One turning vector, and how many ticks it has turned
The counts run from 0 to 334.
[ 22  10  18   7  -5  -5  -3  -1 -21 -19  -3  21   2  -9  -9   2   2 -19
  21 -25 -26  50   8 -28 -16 -18 -26 -17  21  15  35 -36 -12   6  -5  38
  16  10   3 -13  -6   2  -3 -46   0  14   3 -13  14  30 -43 -30 -13  -4
  -7  24  -4 -13 -20  34  18  -6   7  -9 -10  31  17  16] : 137
[ 36  13 -20 -26   9  27 -15 -11 -23 -10  12  -6 -12 -38  20   1 -11  15
 -34   9 -14  30  -7   9 -29   4  23 -40   2  -7  21  23 -10   2 -24  -1
 -31  47 -12  30 -19  19  12 -48   0  29  -3  18 -17  31  19  -3 -30 -12
 -13 -10  -3  -1   5  -4   7 -23  14   3   3  11  12   1] : 189
[ 17 -13  -3 -24  22 -14 -43  13 -23  -1  13  -6  10 -18   3  10  -8   0
   9 -14 -35 -18  27  27  22  11  41   6  24   5  20  41 -10   1  -8 -40
 -30 -15  35  -1  11   6  -6   0  11 -29   7 -15 -35 -16  25   6 -26 -31
 -29 -11 -10   7  22  -1  15 -36 -11  27   6 -23  24 -21] : 209
[-21 -21  -8  14 -38   3 -14  -5   3   9  36   1  -9  35  -3 -15 -31   3
  22  25  23  11 -27  13 -32 -10 -23  11  -9  -7 -26   5  12   6  36  24
   1  13  -5 -13  -6 -13  -1  13 -16  -5  -5   5 -30  32  22  10  35  22
  10 -17 -17  -7  30 -21  -8  51  14  -8  15 -38  -1  12] : 314
[-13 -11 -46 -39 -25   4 -39  22  -3  -5  23  -2 -20   3  -4  -1 -41  -7
  25  -1 -19 -48  15  11   8   3   4  28  -8 -21  16  -4 -27   3 -56 -23
  25 -23  -2 -24  -1  33   4   3  35   5  22  17  -1  -9 -25  23  39   4
 -27   6   8   4  -4 -19  18   3 -17  -1  -4 -22  -1  -2] : 16
[ -6   2 -30  12 -19 -15   0   1 -14  -4 -26  -1  20 -14  21 -34 -19 -23
   5 -19 -32  16 -25 -21 -44 -44  -4  -5  -2 -23  -8   3  35  -6  20   3
 -19  15 -29  14 -30  10   7  -3 -16  36 -21   3  11  13  37  -4 -22  -8
  25 -48   1   5  18 -28 -13   2  28  -8 -12  -2  15 -13] : 334
[ -5 -45 -13   0   5 -33  15   4  12  29 -18 -10   7  32   6  40   2  11
  18  -7  16 -47  15 -30  17  12  11  46   2  -1 -20  24 -25 -18 -52 -22
 -20 -16 -10 -14  10   4  29  27   1   5 -10  28  20 -25  -5  -3   5  -9
   3   0  14   7 -33 -25 -14  11  -2  15 -20 -32 -20 -30] : 246
[-12   8  12  40  -1  30 -14  -7 -27 -20 -13  12  24  14   5 -22  -1 -26
   4 -19 -57   8  49 -30 -37 -23 -34  26  21 -25   8 -19  -4 -16  10   6
   7  -6  24 -20   8 -24  18   9   8 -10  25 -10 -23 -33   6  11  14  23
  15  14   1  -6   8  18   7   1 -12  -2  14  31  25  -8] : 142
[ 12 -17 -26 -25  -2   9   4 -10  -7  30  43 -15 -25  -7  32 -22 -24  -6
 -31  11 -22  19 -39   5 -40  18  -5  -8   0 -23  10  14 -30  -1 -16   0
  -1  39 -12  29  -9  11 -14 -33  12  19   4   2  13  28   5  -9 -19 -40
 -19  -7 -10   7  14 -17  10  -5   8  19 -15 -11 -10   7] : 187
[ -4  31  35 -11  -2  13 -40  11 -65  -9 -11  19   3  -2  10  -4 -44  -9
   7  -8 -22   7 -10 -32 -15 -19  -8  20   2   7  22 -27 -19  -6 -44 -12
  19  12   8 -39  25  -6 -15   6 -19  16 -17 -21  -1  -7  13  -5  43  -4
  14  19   5 -20  15   9 -20 -13 -16  -1 -11  18  -5 -10] : 155
[ 22  15  -7 -22 -11  -3   1   1 -17  -6  -2  18  17 -51   4  33   7  19
   5 -47 -13  28  56 -11 -27   3   0  10 -19  30  13 -29 -11  -2   2  22
 -12  -2 -11 -13   5 -18  -3   8   1  37  -6 -17  11  -3 -10 -36  -6 -21
   2  27  20 -29 -43   1   3  35  10   7 -29   9   6   9] : 269
[  6  -8  -7 -14  24 -17 -34   3 -15   9  12  -3  -1 -21   1  21  -5   0
   6  -3 -20 -11  19  42  28  32  32 -14  12  27  16  30   5   4 -11 -18
 -18 -14  41   5   9  11  -8   8   0 -26   1  -4 -41  10  24   4 -19 -11
 -42 -14 -10   7  13  11   6 -40  -5  19  27 -22  29  -8] : 210
[ 56 -18 -17 -23  10 -10 -21   0  -4  12  17  -3 -13   8  -9  22  25 -12
   7 -16  21  10  43  29  36  -7  16  -6  29  -8   6  28 -23  20 -24 -14
  -2  -8   2   6  26  -6  37  -8 -17 -11  37  56 -16 -11 -24   7   2  -1
 -13   0  -4  48  -7  11 -33  13 -12  16 -23 -10  11  12] : 228
[-20 -35  12  18  -5 -24  15  -1  -4   3 -40   0  -8   9  18  10 -39  -8
  49 -13 -41  -1  11 -17   2  10 -41  42  19   6  20  -4  -1  24  14  22
  29   2  30  -7  -4   5  -7  22  10 -20  -3 -16  -7  36  -4  -3   0  -2
   2  -3  -7 -18 -41  33  14  15  28  12  -3 -30  16   9] : 132
[ 23   7 -19  22   0 -14  20  17  15  -4 -22  -9   3  21  -8  16  33 -32
  16  -5  39  37  -4 -39  12 -39  -2  -8  11   8   3  18  20   8  19   1
  -9   2 -34 -18 -17 -12  14   2 -39  20 -16  10  15  17 -13 -24  14  -8
  25   5  17  21  -8  16 -46  39  23 -12 -35 -21 -28 -16] : 100
[ 28 -20  10  30  -7 -37  31  -3 -37  -3  17  -5  13  10  11 -22 -10  13
  13   5 -11  40  -7 -18 -20   5  -8  14  18 -12   4 -17  27 -11  22  52
 -16   9  16 -18 -34 -29 -26  18  -4  43 -15 -32  -3  16 -23 -13   3  22
  -2 -13  11 -24  20  38  16   3  17 -15 -19  21  17  -2] : 122
[  9  -3 -14   4   3 -11   9  18  12  19  29 -12  19  10  18  -1   3  -2
   9  -4  21  15  14  31  32  10   4  -5  27  18   8  36 -40  38  20 -22
  15  -7  40 -10  18   9   2   8 -18 -18   8  18  13   5 -12  -7 -13 -10
 -25 -41 -31  43  24  12 -20 -13   9  34   5 -30   8 -22] : 213
[ -2  14  33  -8   7  35 -24  -3 -27  11  22  19  28 -21  -5  10  17  31
  -7   4  29  -2  29 -25 -26  25  -2   0   9  16  -4  -7 -30 -19 -56 -12
  16 -13  15 -12  26   7  32   4 -15  19  10   6   9 -30   4  -5  21   1
 -15  27   5   8   1   8 -37  -5 -20  -2  -2  45 -34 -23] : 24
[ 27 -11  -2 -25  12 -17 -35  11 -38   9 -13  -6  -3 -12  16   5 -13   4
   8 -17 -32 -18   2   0  21   8  30  -3  22  -4   5  35 -28 -16  -3 -47
 -41   1  27  -4  10   3   7 -10  -3 -18   1 -20 -25 -46  27  15 -48 -26
 -28 -15  -4  14  20  -9   9 -25 -13  12   6  -8   7 -17] : 208
[-14   5  10  -4   3  11   3  37 -17  -7 -14   4 -17 -28 -33  13 -40 -28
  47 -27 -11   1   0 -33 -26 -19   6  25 -16  27  28 -12 -14  -5 -12  -6
   1   7   7 -25  29 -31 -28   7 -20 -12  -8 -29  24 -15  -6  -7  18  -9
  13   6 -25 -24  -8 -39  25  17 -10  -8   2  -1 -15   7] : 286
[-10  -9 -20  28 -14   2 -40  -9  28   8  44 -10  24  12   6 -15   3  -2
  19   1 -37 -13 -12  25   6  -6  -1  -2  15  22  -2  35 -25 -20   1 -15
 -17 -14   6 -24  -4  42  -8 -47   9 -12 -26 -11  -6   5  15 -20 -30 -12
 -51 -23 -13  -2  18  -3  24 -18  20   8  41 -32  -7 -38] : 197
[ -2   9 -10 -12 -11  -4 -21  10 -16 -45   4   0 -29  18   6 -27 -39 -29
  -3 -13 -14   8   4 -22   1 -24 -25   6  23 -30  48 -21 -22  34 -19 -11
  27 -14  -2 -14 -23   5   1 -23  23  11  19  19  -9  29 -42  32  41 -15
 -17   0   7  16 -13  18  27  16  13 -37  -8  -1  23  15] : 149
[  4  21 -23 -31   1  17  17  18 -30  -9  25   0  -4 -28  22  19 -31  18
 -16   1  29  29   4 -10  -4  29   9  -6 -12   5  39   2 -29  17 -52 -11
  25  16  13   3   4   0  -4  18  -7  36   6  13  20   3 -19   1  39   7
  -3   5  14  26   9   5 -28 -17  -7  -8 -30  30 -38  -8] : 21
[ -7  17 -37 -11 -22 -20 -50  21   6  27  -5   2  20 -18  13   8  42 -13
  28  -7 -10   2  -2   1  18  -5 -21 -34   3  45 -19  -8   6 -12  27 -23
  18 -19  13  -5   4  21  20 -26 -21   9  19  -5  18 -23   2  11 -58  -7
 -20  17   5  39  -4  -7 -38  -2 -13   0 -18   5 -17  -2] : 218
[-49  21  17   5 -14  19 -15  -8  -7   0  14   3  12  26   9 -22 -19  17
 -14   7  26  -8   0  -7 -32 -16 -38 -18  24 -14 -20 -25 -19  17  -6  -5
  38 -15  12  -2  -8  28  43 -31   0  18   5  39   3  26  -5  43  30   4
 -13  -7   0  26   1  -8 -19   2  23 -39  20  14  -5  -3] : 164
[ -2 -38  38  37  23  14  -7 -29 -12  29 -15  -4 -11  19  -5   4  -7 -22
   7  12   3   6 -24 -10 -30  -5  -9  20   6   0  -3  35   3 -17  -9  25
 -15  33   2   5  19 -13   4   6 -40 -24 -26 -17 -29  24  48 -30   2 -10
  10   1 -26 -28  22  -2 -12   0  17  30  31 -26  -4  -8] : 325
[  8  25  41 -24  36   9  13   2 -36  23  13   4 -11  -6  -3  -4   0  -3
 -30 -20  52  25  -9 -12 -29 -11  -6 -14   4  -7  -4 -18 -26  12 -10  19
  24  10  14  11  37 -36  -4  -2 -53  11 -13 -10   7  29  -4  -4  34 -38
  26  20 -11  -7  11 -20 -32   6  15 -21 -15  -2  -3  -2] : 306
[ 34  -8 -46 -11  14 -19  16   1  -3  19  10 -13  -4   3  11 -12  18   5
 -18  12  22   9  16 -12  14  14  24  -2   5 -45   9  21  13 -12 -33   3
 -36  17  -4  22 -30 -21  23  23 -11  35  19  35   4 -27 -19  24  -4  17
  10   2  39  34  -7  18 -11   2 -29 -30 -23  20 -14  -8] : 241
[ 14 -25 -20   6  15 -24   5   3  29   7  11 -11 -13   5 -43  28  31 -39
  14 -10  48   7  15   6  -3 -37  13 -22   6  13  -4  11  25  24  -8  29
   4 -24 -20   8   1   3  19  -4 -15  -1 -14  42 -12  41 -16 -27  32 -28
  -6  18  -8  20 -15  11 -24  32  28  -1 -16 -25  15  -1] : 98
[ 24 -22 -25   7 -10  -4  54  -5 -29   5  18   3  34 -21 -12   9  17  32
   8  -7  30  31  17   7 -42  28  11  12  -7   6 -17 -13   4 -17  -9  33
   1  -2   2   1 -10 -21   7  26  -8  51  -6   9  37 -27 -28 -20   2  22
   4  -5  12   5   7 -12 -18   5  -1  17 -30  44 -19  -3] : 254
[  3  -4 -11  -3 -29 -10 -25  -4  -6 -39   1   0 -29  39  16 -15 -37 -30
  17  -7 -32   3 -23 -14  16  -9 -26  13  14 -17  47 -16 -21  19  -5   3
  28 -12  -1  -9  -8  -7  -8 -22  11  -2   7  23  -7  16 -44  36  35  18
 -10 -12  -1  13   0  12  28  11   0 -36  -2  -8  16  25] : 148
[-25  18  14   4  17  20 -16  14  -7  16  17 -12  18  18   4  26  14  33
  -7  16  20 -29   9 -16   2  25   1   3 -10  22 -12   5 -36 -31 -50 -12
  -3  17  21 -34  28 -13  12 -11  -2  12 -12  -5   7 -45   0   5  15  17
   0  34  23  -4   0 -31 -19 -41 -11 -17  23   4 -28 -41] : 26
[  4 -34 -15   1   2 -24  38   2  24  13  29 -16   5 -10  -1  42  10  27
  24  15  29  11  -8  -9  17  43   8  -2   1  41  18  13   3   2 -22  22
   1 -18   6 -17 -27   7  -7  24   7  22 -15 -17  20  14 -29 -33  12  -5
 -34  19  21   5 -19  32 -13  14   9   5 -24   3 -41 -20] : 251
[ 22 -19   3   7   3  22   6 -10  -1  27  63  -1   5 -26  -8  11  -9  48
  -1  15  13   3  39  48 -23  32  25  12 -17  12   3  18 -25   3 -22  21
 -19  31  21 -19  14 -10  -7  20 -15   7   3   0 -17  20  14 -27  11   7
  -9  -2   8 -20  10  -8  21   4   2  12  38 -13  -6 -14] : 43
[ -9  28   9  43  -1  27   7  -1 -13 -23  20  -5  23  25  -2 -17   7  -1
 -18 -16  34  33   5 -21 -13 -12 -12 -10  18  11  20  -1 -16   3  16  -2
  -2  -6  27  -9  17 -56   7   9 -44  -8  -1  17  14 -13 -37  31  33  29
  17 -17  -6  25   9  -9   4  24   3 -60  21   6  -6  -7] : 293
[-27  -1 -30  15 -33 -10 -25   1  19   7  -9  -7  21 -13 -17  10  14 -16
  50 -18  -5   0 -15  11 -11  -2   4  -6 -18  63  -4  15   1 -25  27 -21
  -6 -22   2  -7  32  -5 -21  -4 -34 -16 -21 -15  19 -23   8   4 -19  17
  -9 -16 -17  -9   3 -46  11  19   6 -10  24 -35 -18   0] : 66
[-62   0  10 -13 -10  -4 -21   9   5  -2  -8  -8 -15  11 -26  15 -25 -23
  21 -26  14 -26  -8 -26 -30 -21 -37   3   1  10 -10 -10  -1 -15   3 -24
  25 -41  -5 -12  20 -16  11  -9  -4 -13  -9 -11   3  -9  11  39  28 -11
  -8  27 -27  -9 -13 -44  -5  37  11 -43  15 -29 -20  14] : 298
[  1  -6   0  -8  14  36  14   7 -10  26   6   2 -12  -5  19  61 -26  37
  -1  32   8  15   5 -19 -12  45   2  19 -21  25  16  34 -30 -18   2 -10
 -31  51   7  -1   9 -14   7   3 -12 -10  -8 -32 -14 -15  42  -9  -6   6
   1  35   8 -16 -10 -10 -10   7  -6  22   9 -14 -40 -11] : 40
[  1  12 -20  -1  -9 -29  -4  33   9  -4  21 -10   5   1 -16  18 -11 -15
  45 -12  20   5   9  31  36 -21  21  -1  -9  33  -3  21  25  21  34 -12
 -14  -1  27 -35  13 -27 -16  38 -40 -20 -16 -13 -18   6   4   4  20  12
   8 -11  -8   8  29 -16 -10  20   9   0   5 -43  23   0] : 81
[-52  -2   6 -30 -18  -7 -23  15   5   2  -7   0 -14  16   4  21 -25 -23
  22  -6   9 -16 -37 -30  -8   0 -38  14   1   8   9  -6  -8   3  14 -24
  14 -23   6  -9  15 -30  -3  17 -15 -10  -7 -21  -5   3  12  45  36 -14
   5  17 -19 -10 -12 -24  -3  59   4 -34  -3 -43 -14  15] : 299
[-26  16  13  -1  -6  -3  -5  21 -16  -5 -37  10 -11 -36  -6  11 -36 -13
  53 -29 -12  -1   1 -39 -10  -4 -17  24 -26  41  22 -17  -5   1 -28 -15
  16  11  -3  -8  27 -10 -25  22 -30 -10 -13 -22  29   8  -2  -9  10 -12
  25   1  -5 -20 -29 -21  21  12  -9 -21   2  -4 -25  -3] : 285
[-21   3  -9 -48 -12  14 -29  22 -29  -4 -11 -10 -12   0  13  23 -55   6
  -9  -2 -10 -17 -18 -18 -43 -19 -15  11 -21 -17  -8  -9 -22   2  -5 -21
  19  10 -10 -16  -1  15  24 -29  37  15   9   0 -26  -3  38  17  31 -16
   4  38  -6  -3   7 -46 -32   6  17   0 -18   8   2   6] : 168
[-30  -4 -41  -4 -35  25 -12 -16  22   2  16   6  24 -48  21  15   2  16
   1  -8 -12  10  45   8 -49  10 -13   0 -20  25  -4   7  -5  -5  26 -14
 -19  -4 -25  24 -12  10  22  -2   3  27   1  15   6  -2  32  -5 -22   1
  -6  -9   5 -11 -25 -19   0  59  19  -4  13 -12 -10  -8] : 50
[-37  23  23  27   4   7 -32   4   7  15  19 -11   5  40   0  12  11  -2
 -10   9  25  -6   5 -11  -7 -16 -19  -4  -8  17 -20  10  12  -9  25   0
 -17  10  11 -26   2 -28   4   7 -25  -6 -29 -24 -47  21  31   7  30 -10
  29  32  18 -29   4  -6 -16  17  21 -36  41 -49  -1 -18] : 311
[  1   0   5  13  33  40 -14 -36 -13  12 -10   8   9 -20  37   8  13   0
 -46   5 -12  29  16  -8 -35  13   0 -24  30  12  27  33 -16   7 -16 -18
 -16  22   4  36  11  14  24 -27 -10 -10   0  12 -16  11  51 -19 -44 -30
 -22  -4  -2  10 -11  23 -21 -23  20  22  25  10  -6 -28] : 191
